[[125 138 102 110 136 122]
 [136 128 113 109 126 127]]
|
[[122 136 110 102 138 125]
 [127 126 109 113 128 136]]

[[152 139 148 117]
 [150 140 144 118]
 [125 127 125 129]]
|
[[117 148 139 152]
 [118 144 140 150]
 [129 125 127 125]]

[[118 117 114 119 136 126 132 128 136 108 126 136 137 128 118 128]
 [106 141 114 140 131 114 115 120 147 116 120 133 113 145 126 145]
 [105 146 114 145 133 112 113 119 151 117 119 135 110 150 128 150]
 [118 120 114 121 139 127 134 130 140 107 128 139 140 131 120 132]
 [137 128 119 130 112 140 138 139 123 126 139 111 130 128 137 128]
 [116 115 141 113 147 109 110 108 121 130 106 147 125 114 108 114]]
|
[[128 118 128 137 136 126 108 136 128 132 126 136 119 114 117 118]
 [145 126 145 113 133 120 116 147 120 115 114 131 140 114 141 106]
 [150 128 150 110 135 119 117 151 119 113 112 133 145 114 146 105]
 [132 120 131 140 139 128 107 140 130 134 127 139 121 114 120 118]
 [128 137 128 130 111 139 126 123 139 138 140 112 130 119 128 137]
 [114 108 114 125 147 106 130 121 108 110 109 147 113 141 115 116]]

[[122 133 120 122 133 115 126 138 145 134]
 [122 132 120 122 133 115 126 137 145 135]
 [118 135 130 124 128 150 124 123 136 139]
 [135 148 117 138 137 133 127 132 124 127]]
|
[[134 145 138 126 115 133 122 120 133 122]
 [135 145 137 126 115 133 122 120 132 122]
 [139 136 123 124 150 128 124 130 135 118]
 [127 124 132 127 133 137 138 117 148 135]]

[[142 124 129]
 [120 145 130]
 [121 141 138]
 [107 127 115]
 [119 147 108]
 [135 133 103]
 [129 136 113]
 [121 112 134]
 [122 123 125]
 [124 119 112]
 [124 128 141]]
|
[[129 124 142]
 [130 145 120]
 [138 141 121]
 [115 127 107]
 [108 147 119]
 [103 133 135]
 [113 136 129]
 [134 112 121]
 [125 123 122]
 [112 119 124]
 [141 128 124]]

[[130 121]
 [130 121]
 [124 113]
 [132 143]
 [123 108]
 [130 135]
 [127 109]
 [119 106]
 [136 153]
 [122 107]
 [135 135]
 [126 116]]
|
[[121 130]
 [121 130]
 [113 124]
 [143 132]
 [108 123]
 [135 130]
 [109 127]
 [106 119]
 [153 136]
 [107 122]
 [135 135]
 [116 126]]
---
[[121 130 134 139 113 132]
 [135 140 124 117 133 130]
 [110 122 133 139 114 134]
 [137 128 131 125 123 125]
 [136 135 128 117 132 117]
 [132 145 128 118 137 137]
 [130 119 126 145 120 106]
 [131 126 133 132 115 126]
 [130 126 132 113 133 134]
 [137 118 125 136 121 128]
 [136 135 126 139 114 112]]
|
[[121 130 134 139 113 132]
 [110 122 133 139 114 134]
 [136 135 128 117 132 117]
 [130 119 126 145 120 106]
 [130 126 132 113 133 134]
 [136 135 126 139 114 112]]

[[126 143 126 109 152]
 [144 110 141 118 120]]
|
[[126 143 126 109 152]]

[[135 155 111 106 126 119 105 136 153 135 155 135 126 136 136]
 [138 142 122 119 124 123 119 139 141 139 141 138 122 140 140]
 [145 115 142 146 119 133 146 147 116 146 115 146 114 148 148]
 [128 151 115 110 132 122 110 128 149 128 150 128 133 128 128]
 [116 133 128 128 143 133 128 113 133 114 133 114 148 112 112]]
|
[[135 155 111 106 126 119 105 136 153 135 155 135 126 136 136]
 [145 115 142 146 119 133 146 147 116 146 115 146 114 148 148]
 [116 133 128 128 143 133 128 113 133 114 133 114 148 112 112]]

[[144 148 112 130 134 131 104 121 147 110]
 [111 107 138 131 120 131 139 122 108 138]
 [125 125 133 148 121 151 131 107 125 133]]
|
[[144 148 112 130 134 131 104 121 147 110]
 [125 125 133 148 121 151 131 107 125 133]]

[[145 124 117 126]
 [128 131 119 120]
 [106 127 144 128]
 [119 136 140 122]
 [139 155 144 117]
 [104 113 129 128]]
|
[[145 124 117 126]
 [106 127 144 128]
 [139 155 144 117]]

[[137 128 113 122 134 137 116 133 122]
 [100 107 113 122 149 143 132 145 133]]
|
[[137 128 113 122 134 137 116 133 122]]

[[132 130 126 130 122 142 123 129 130 131 133 131 130 128 125 127]
 [134 130 126 130 113 150 116 129 130 131 134 136 130 127 125 127]
 [128 130 126 130 134 128 129 129 130 131 130 129 130 128 125 127]
 [132 132 106 130 125 136 126 129 139 131 132 125 132 134 140 126]
 [132 129 126 128 125 127 129 129 130 131 132 130 130 128 125 127]
 [127 130 126 130 136 126 133 128 130 131 130 128 130 128 127 127]]
|
[[132 130 126 130 122 142 123 129 130 131 133 131 130 128 125 127]
 [128 130 126 130 134 128 129 129 130 131 130 129 130 128 125 127]
 [132 129 126 128 125 127 129 129 130 131 132 130 130 128 125 127]]
